Each path is a new rotation, seen through one point. The rows after it are directions, each followed by how far the rotation turns it, in degrees each step (0 if it stays put).
Each turn is a multiple of 5 degrees from 10 to 175, or 0.
Each row of a path follows its step; steps can be skipped.
path 1
step 1: [ 0.71 -2.57  0.61  1.63  0.62 -1.69 -1.10 -3.37  0.05 -0.13  0.01 -1.32
  1.18  0.06 -2.99  1.67  0.45 -1.65  3.02 -1.29  2.67 -2.04 -1.46 -2.55
 -1.92 -0.04 -0.43  0.51 -0.43  2.00  0.82  3.16 -0.55  3.69  0.82  2.26
 -3.73  0.65 -0.61 -2.44  2.97  0.25  0.62  0.08  2.73 -0.03  1.45  2.74
 -3.09  0.52  1.44 -1.41  4.15 -0.83  0.24 -1.65 -0.27 -0.54  2.35 -2.81
 -0.23 -3.65  1.01]
step 4: [-3.00 -3.84  1.40  1.86 -0.42 -1.25 -1.92 -0.16 -0.45 -1.54  1.01 -0.46
 -3.01 -1.31 -0.48 -3.63  4.00 -2.73  1.20 -1.60 -1.20 -2.09  0.42  1.12
 -4.70 -1.99 -1.16 -2.13  1.03  0.58 -2.32 -0.75 -0.38 -0.25 -1.64 -0.88
 -0.20  2.03 -1.61  2.47 -2.46  0.30 -1.19  0.50  0.68 -4.40  0.31  1.17
 -2.36 -0.53 -0.12 -1.00 -1.91  0.91 -0.25  2.51  0.16 -1.43  0.69  0.06
  0.72 -3.69  2.75]
step 5: [ 1.46 -1.34  0.55  0.29  0.99  3.06 -1.04 -1.21  1.51  0.84 -0.06  2.77
 -1.83 -0.24  0.23  2.08  0.27  1.21  0.60  0.89  0.94 -1.07 -0.28  4.07
  1.08 -1.47  3.98 -1.57  1.24  2.38 -1.89  0.06 -3.46 -1.60 -0.67  0.00
 -2.08 -0.55 -0.11  0.85  3.82 -1.49 -0.19  3.61  2.94 -0.47 -2.33 -3.07
 -0.17  0.72  0.30  0.40 -5.47 -0.59 -1.28 -2.27 -3.39  0.68  0.23 -1.28
 -2.25  2.09  1.08]
step 6: [-0.54  3.65  1.52  1.99 -0.54 -0.14  0.51  0.89 -2.02 -1.82  0.39 -0.61
 -0.82  0.24 -2.56 -0.81 -1.88  1.19 -0.17  0.19  3.24 -3.14 -2.67 -1.60
  4.90  0.02  0.62 -3.10 -1.26  1.62 -2.83 -0.81  1.40  0.32 -1.59  0.48
  0.80  0.34  1.21 -0.46  4.50  0.37  0.84 -3.13 -1.80  0.81  2.87 -1.82
 -2.27  1.81  0.17 -0.20 -1.02  0.10 -0.68  4.52 -1.47 -0.81  1.88  3.43
 -0.33 -1.18 -0.71]
step 9: [ 0.35  0.49 -2.00  2.67 -0.86 -0.85  0.70 -0.60 -1.21 -0.63  1.86 -0.71
  0.11  2.47 -3.10 -3.44  0.85  0.08  0.92 -2.68  0.76 -3.71 -0.61  0.08
 -0.15  0.68 -0.96  0.09 -1.52  0.93  0.97  0.30 -1.33  1.30 -0.82 -4.34
 -1.34  0.46 -2.16 -1.32  1.60 -2.04 -0.97 -1.91  1.05  3.32 -0.99  2.13
 -0.42  0.66 -0.95  0.40  3.16 -1.17 -2.77 -2.20  0.94  2.90  5.70  1.15
  1.04  2.21  2.79]
step 10: [-1.39  1.46  0.21  0.03 -3.00 -1.15  3.63  1.35  0.88  0.54 -1.22 -3.35
  2.24 -0.53  0.44 -0.74 -1.11  0.43  1.95  0.16 -3.23 -0.90 -2.91  1.08
 -1.50 -0.52  0.08 -0.61  1.15 -2.37  1.58  1.68 -1.54 -1.70 -0.92  0.47
  1.96  1.75  2.78 -0.85 -0.67  0.51  0.89  0.13  2.42 -3.78 -4.11 -0.01
 -0.26  0.61 -5.80 -0.20 -1.40 -2.37 -3.04 -0.53 -1.24 -4.20 -0.04  1.21
 -0.71  0.87  1.57]
step 11: [-1.98 -0.64  2.56 -2.12 -0.94  0.48 -3.75 -1.10 -0.88  0.94 -1.89  2.46
  1.22  1.25  3.35 -1.78  0.64  3.31  1.70 -0.14  0.38  1.22  1.58  2.67
 -2.21 -3.42  0.58 -0.72 -2.85  0.98  1.59  0.74 -0.55 -2.46 -5.51  0.12
  0.72 -1.94  0.76  0.51  0.38  1.67 -3.49 -1.96  2.56  1.14 -0.25 -1.33
 -0.57  2.49  0.04  0.17  1.37  2.80  0.07  4.38  0.80 -0.27  0.20  0.17
 -0.35  0.63  0.87]
step 12: [-3.16 -3.35  0.94  3.09 -1.44  0.58 -1.18  1.16 -3.37 -2.79 -0.37  0.31
 -1.39 -2.10 -1.91  0.87  0.90 -1.88  1.01  0.38  1.25 -1.24  3.33  0.06
 -0.86  2.48  1.47  3.62 -1.15  0.21 -0.03 -2.44  2.87  0.86 -1.71  0.49
 -2.70  0.16  1.33  1.98  1.98  1.85 -0.07 -0.19  2.26  0.34 -2.07 -0.70
 -0.82 -0.37  0.01  2.09 -4.30 -0.34 -0.87 -1.65 -0.96  1.56  2.45  2.71
  1.64 -2.65  3.28]
step 13: [-0.50  0.20 -0.51 -0.51 -1.07 -2.71  3.08 -1.00 -0.12  0.67 -1.61 -3.26
  1.44 -0.51 -1.38  0.13  0.00  2.28  3.51  1.98  1.60 -0.29 -0.87  2.86
 -0.25  4.09  1.58 -2.28  3.42  3.00 -2.71 -0.83 -0.15 -2.62 -1.70  3.09
  0.52 -1.91 -0.37  1.51  4.17 -0.70  1.94  0.58 -1.02 -0.93 -0.74 -2.55
  2.50  0.75 -0.92 -0.71  0.48  1.10  0.65 -1.70 -2.79  2.17  0.95 -2.55
 -2.77 -0.82 -2.00]
[-0.33 -0.38  0.60 -0.26  0.45  0.04 -0.55  0.32  0.98  0.21 -0.13 -0.81
  0.76 -0.05 -0.05  0.35 -0.35 -0.87  0.48 -0.10  0.22  0.47  0.12  0.12
 -0.41  0.45  0.13 -0.17 -0.05 -0.42 -0.40 -1.15 -0.31 -0.25  0.71 -0.14
  0.86  0.40 -0.41 -0.07  0.31 -0.12 -0.20 -0.57 -0.06  0.48 -0.20 -0.29
 -0.45  0.18 -0.19 -0.67  0.00  0.06 -0.66  0.57  0.20 -0.61  0.53 -0.98
  0.45 -0.04 -0.32] -> 110
[-0.34  0.09 -0.41 -0.16 -0.90  0.15  0.88 -0.15 -0.24 -0.51  0.03  0.39
  0.81  0.56  0.01  0.54  0.27 -0.04  0.39 -0.34 -0.35 -0.15  0.47 -0.17
  0.21 -0.72  0.87  0.39 -0.35  0.11  0.25 -0.54 -1.33 -0.18 -0.33 -0.77
  0.14 -0.30  0.78 -0.30  0.11  0.35  0.18 -0.49 -0.77 -0.28 -0.32  0.16
  0.31 -0.61 -0.25 -0.38  0.05  0.14 -0.53  0.55 -0.10  0.68  0.28  0.22
  0.64 -0.07 -0.15] -> 25
[-0.35 -0.16 -0.06 -0.51  0.47  0.77  0.33 -0.04  0.71 -0.18  0.37  0.87
  0.13 -0.17  0.00 -0.41 -0.21  0.65 -0.10  0.74 -0.21 -0.13 -0.26  0.30
  0.19 -0.37 -0.70 -0.36 -0.60  0.11  0.94  0.31  0.28 -0.21  0.27 -0.59
  0.04 -0.30  0.08  0.26  1.03 -0.02  0.13 -0.73 -0.32  0.94  0.67 -0.97
  0.61 -0.14  0.41  0.17  0.02 -0.05  0.05  0.07  0.16 -0.42  0.09 -0.19
  0.63 -0.61  0.71] -> 130
[-0.34 -0.31 -1.42  0.55  0.63 -0.23 -0.05  0.26 -0.72 -0.39  0.21  0.74
 -0.07 -0.42  0.17 -0.07 -0.20  0.45  0.14  0.16  0.42  0.58 -0.16  0.37
  0.55 -0.13  0.35 -0.40  0.58  0.08 -0.74 -0.09 -0.27 -0.07  1.18  0.26
 -0.34  0.31  0.26  0.39 -0.17  0.10  0.23 -0.61 -0.48 -0.18 -0.36 -0.45
 -0.24  0.02 -0.02  0.25 -0.37 -0.34  0.83  0.89  0.33  0.15  0.74 -0.52
 -0.54  0.23 -0.19] -> 45
[ 0.00  0.27 -0.03  0.17  0.42 -0.02 -0.49  0.00 -0.17  0.65 -0.54  0.04
  0.78  0.17  0.35  0.76  0.28  0.29  0.30  0.08 -1.16 -0.14 -0.23 -0.23
 -0.44  0.18 -1.27  0.14  0.03 -0.03  0.20  0.00 -0.14  0.92  0.20 -0.59
 -0.27  0.10  0.90  0.82  0.13 -0.56 -0.33 -0.46  0.75 -0.17 -0.81  0.33
 -0.21 -0.28 -0.16  0.74  0.86 -0.14 -0.02  0.50 -0.23  0.13  0.36  0.08
 -0.36 -0.05  0.21] -> 45
path 2
step 0: [ 0.17  1.34  1.17  3.48 -0.28 -2.40 -0.58 -1.05  2.41 -2.61  0.21 -3.39
 -0.03 -0.35  0.91 -1.24  1.68  3.84 -3.37 -0.72 -2.93  1.38 -0.22 -0.34
  0.61  0.36  0.42 -3.59 -1.90  0.29 -1.73  0.86  2.05 -1.55 -0.86  1.42
  0.08  0.28 -2.40  1.28 -3.19  0.05 -0.67  0.68 -1.56 -2.03 -1.82 -1.15
 -2.10  0.70  0.55  2.52  2.30  0.72 -1.05 -1.69 -0.03 -2.67  1.40 -3.92
 -0.19 -0.46  1.64]
step 2: [ 0.40 -2.51 -3.02 -1.79 -1.34  0.43 -0.05 -3.87  0.83 -0.73  1.48 -2.49
  1.75  0.69  0.97  0.18  0.95  0.60 -3.81 -2.87  1.01 -2.48  0.13 -1.52
 -0.55 -0.78  1.85 -0.81  0.50  2.15 -2.56 -2.26  0.56 -4.15 -0.49 -0.15
 -1.14 -0.34 -0.63  0.86 -0.60  0.17  1.60  1.07  2.93  1.85 -0.56 -0.18
 -3.74 -1.10 -1.32 -0.34 -3.14 -1.11  3.28 -0.68 -3.30 -0.74  1.02 -0.58
 -0.69 -0.45 -1.12]
step 3: [-0.05 -2.65 -2.40 -0.23 -0.23 -1.08 -0.41  0.88 -3.16  0.70  0.34  0.19
  0.17  1.43 -0.50  3.87  2.75  3.31 -0.61 -2.51 -0.99 -0.69 -0.15 -0.87
 -2.13  2.39  0.85  0.70  0.52 -1.40 -0.80 -0.85  0.48  0.24  0.91 -1.18
  1.71  3.86  0.85 -3.38  1.42  0.62 -1.01  2.52 -1.62  1.07 -1.01  1.41
  0.87  1.05 -2.01  2.26  0.15  0.79  4.35  0.00  0.62 -2.82  0.42 -2.47
 -1.11 -0.08 -3.59]
step 4: [-1.14  0.42  1.16  2.07  0.41 -1.27 -1.02 -4.48  0.63 -0.97 -3.46 -1.50
  1.13 -0.58 -0.38  0.08 -0.31  3.00  0.06  0.64 -2.19  0.34  0.59 -4.64
 -0.50  2.79  2.18 -0.77 -1.17  1.16 -0.66  0.69  0.26 -3.05  0.60  0.27
 -1.03  2.55 -1.60 -1.31 -2.81  0.65 -3.37  1.31  0.37  2.00  2.30  0.04
  2.57 -1.45 -0.34  0.69 -1.24  1.17 -0.87 -0.70  0.61 -2.96  3.35  0.92
  1.33 -1.99 -2.04]
step 6: [-1.56 -1.48  0.61 -0.78 -0.79 -1.39  0.08 -3.37 -0.35  0.72 -0.72 -1.86
  0.25 -1.39  0.95  1.26  4.35 -1.31 -2.84 -4.35 -2.42  2.39 -0.08  2.86
  1.03 -1.77  0.06 -3.10 -0.64  2.72  0.04 -0.93  0.77 -3.02 -0.30  0.62
 -1.21  2.63  1.33  2.40 -1.12  1.25  0.55 -0.53 -0.98  1.28  2.50  1.51
 -0.60 -3.33 -1.64 -2.47  2.25 -1.62 -0.87 -1.90 -1.07 -1.08 -0.43 -0.59
 -0.75 -0.14 -0.38]
step 10: [-3.90 -2.28  1.15  0.60 -1.70  0.08 -2.79 -3.77 -1.01 -0.28 -3.02 -0.30
  1.98 -0.98 -0.91 -1.13  2.04 -0.45  0.08 -2.84 -1.39  0.93  2.21 -1.26
 -0.60  0.27  3.24 -1.25 -1.27 -2.69  2.09 -0.80 -1.25 -0.65 -2.76 -1.13
 -0.03  3.88  0.00 -0.34 -1.61  0.53  1.03 -1.71  2.49  1.95 -1.35  1.32
 -0.51  1.65 -1.69  1.70  0.49  0.35  0.55 -3.23 -0.94  0.14 -1.57 -3.23
 -1.70 -0.67 -0.02]
step 11: [-0.82  0.70  0.07  0.58 -1.72 -1.81  0.36 -2.19  0.54  0.22 -0.60  3.15
  3.03 -0.70 -0.91  0.55 -0.59  1.34 -3.16 -0.20 -0.29 -0.90 -1.36  3.58
 -3.88 -0.51  4.32  0.32  1.54  2.20 -0.67 -2.79 -1.40 -2.23  1.36  0.16
 -0.19  1.54 -1.67 -0.05 -2.39  1.41 -0.60 -1.29  0.37  1.37  0.33  3.52
 -1.58 -1.44 -0.46  1.36  2.52 -0.16  2.17 -0.22  1.47 -0.62  3.43 -1.61
  2.13  2.40 -1.63]
step 12: [-1.15 -1.59 -0.81 -1.13  1.20 -0.96 -0.53 -3.38  0.62  0.46 -0.66 -3.33
 -0.06  1.52  1.33  3.59 -2.13  0.85 -1.12 -2.46 -3.42 -0.48 -3.01 -1.03
 -2.59 -2.41  1.11 -0.86 -0.92  1.27  0.22 -2.02 -0.24  0.16  0.33 -1.51
 -1.18  4.35  0.27 -0.06 -1.19  0.07 -0.17  0.92 -2.40 -3.37 -2.34 -1.45
 -0.53 -0.14  0.96 -0.78  2.80  3.61  0.06  1.59 -1.80 -1.07  2.21 -2.04
 -0.48 -1.13 -0.03]
step 13: [-2.06 -0.75  0.74  0.00 -1.85 -1.17 -1.60 -1.35 -2.19 -0.80 -0.06  1.64
 -2.89  0.55  1.17 -1.53  4.43  0.64 -0.62 -1.17  0.74 -1.77 -1.48  0.39
 -2.16  0.78  2.14 -1.63 -3.26  0.01 -2.53  0.07 -0.34  2.22  1.81  1.55
  1.02  1.66 -0.81  3.05 -0.06  1.27 -3.82  1.03 -1.12 -0.62  0.91 -3.25
  0.22 -2.88 -1.16 -2.33 -1.44  1.69  0.75  0.08 -1.86 -2.11  4.33  0.64
 -0.53  0.56 -1.18]
[ 0.21  0.54 -0.12  0.28 -0.46  0.54  0.62  0.50  0.47 -0.27  0.03 -0.29
 -0.52  0.50  0.76  0.21  0.83  0.63  0.57  0.25  0.92 -0.53 -0.04 -0.62
  0.24  0.13 -0.18 -0.32 -0.18  0.65 -0.51  0.27 -0.03 -0.80 -0.70 -0.15
 -0.21 -0.28  0.31 -0.56  0.25  0.53  0.50  0.92 -0.77 -0.22 -0.29  0.29
  0.00  0.21 -0.33  0.34 -0.05 -0.41  0.16 -0.80 -0.15  0.24  0.52 -0.29
  0.63 -0.47  0.18] -> 20
[-0.17 -0.02  0.00 -0.02  0.42 -0.34  0.34 -0.73 -0.40 -0.34 -0.22 -0.10
 -0.46 -0.63 -0.05  0.35  0.33 -0.28  0.12  0.25  0.03 -0.33  0.43 -0.03
  0.41  0.26 -0.23 -0.23  0.86 -0.06  0.12  0.23 -0.31  0.13 -0.11 -0.16
  0.17 -0.20  0.97  0.37  0.59  0.23 -0.98  0.67 -0.84  0.53  0.44  0.06
  0.38 -0.72  0.73 -0.75  0.65  0.28  0.27  0.43 -0.67 -0.54 -0.41  0.65
  1.05 -0.41 -0.20] -> 40
[ 0.13 -0.10  0.03  0.48 -0.70  0.42  0.43 -0.09 -0.03  0.62 -0.27  0.08
 -0.34  0.16  0.29  0.30 -0.62  1.18  0.12  0.85 -0.65 -0.29 -0.25 -0.38
 -0.38 -0.75 -0.37 -0.09  0.11  0.10 -0.29  0.19 -0.02  0.64  0.43 -0.07
  0.15 -0.44  0.51  0.29 -1.16 -0.89 -0.52  0.37  0.07  0.08 -0.32 -0.35
 -0.03  0.35  0.00 -0.24  0.19  0.08 -0.98  0.25  0.70 -0.86  0.05 -0.38
  0.31 -0.54 -0.36] -> 90
[-0.53 -0.58  0.26  0.20  0.16 -0.98 -0.04  0.19  0.21  0.86 -0.54 -1.00
 -0.02  0.48  0.05  0.08  0.04  0.04 -0.48  0.52 -0.16  0.07 -0.46  0.07
 -1.01  0.75 -0.08  0.57  0.10  0.33  0.84 -0.08  0.12 -0.20 -0.18  0.22
  0.32 -0.68  0.38 -0.51  0.57 -0.33 -0.07  0.44 -0.31  0.06  0.35  0.71
 -1.16 -0.26  0.28  0.87 -0.04  0.30 -0.09 -0.19  0.63  0.11 -0.15  0.12
  0.27  0.47 -0.11] -> 90
[-0.19  0.31 -0.72 -0.33 -0.16 -0.05  0.59 -0.47  0.11  1.04  0.33 -0.26
  1.10  0.53  0.44  0.46  0.74  0.24 -0.08  0.62 -0.15 -0.42 -0.04  0.24
  0.11  0.03  0.12 -0.08  0.07 -0.08  0.00  0.37 -0.16 -0.01 -0.27  0.16
  0.12  0.40 -0.42  0.07 -0.84 -0.07 -0.01 -0.79 -0.81  0.43  0.30 -0.63
  0.31  0.48  0.11 -0.14 -0.21 -0.10  0.49 -0.08 -0.16  0.98 -1.17  0.19
  0.48  0.74 -0.50] -> 85
[ 0.07  0.54  0.24 -0.82  0.11 -0.07  0.13  0.95  0.71 -0.30 -0.13  0.06
 -0.19 -0.11  0.23  0.64 -0.26 -0.11 -0.53 -0.68 -0.15  0.12  0.65 -0.80
 -0.81  0.93 -0.21  0.35 -0.26 -0.34 -0.96 -0.96  0.15  0.37 -0.68  0.05
 -0.43  0.62  0.05  1.11 -0.05 -0.24 -0.51  0.23 -0.16 -0.36  0.33 -0.06
  0.08  0.35  0.06  0.01 -0.24  0.14 -0.21  0.06  0.57  0.27 -0.27  0.23
  0.56  0.04 -0.55] -> 80
[ 0.60 -0.81  0.03 -0.27 -0.06  0.58 -0.16 -0.36  0.51  0.63  0.64 -0.49
 -0.35  0.46  0.07 -0.29 -0.11 -0.07  0.11  0.13  0.24  0.24 -0.50  0.02
  0.03  0.22  0.18  0.15 -0.45  0.56 -0.93  0.11 -0.07 -0.03  0.35  0.76
  0.80  0.05  0.22  0.75  1.11 -0.64  0.26  0.01 -0.17 -0.28 -0.23  0.35
 -0.11  0.56 -0.81 -0.88 -0.08  0.56  0.34  0.59 -0.88 -0.42  0.06  0.25
  0.04  0.46 -0.48] -> 65
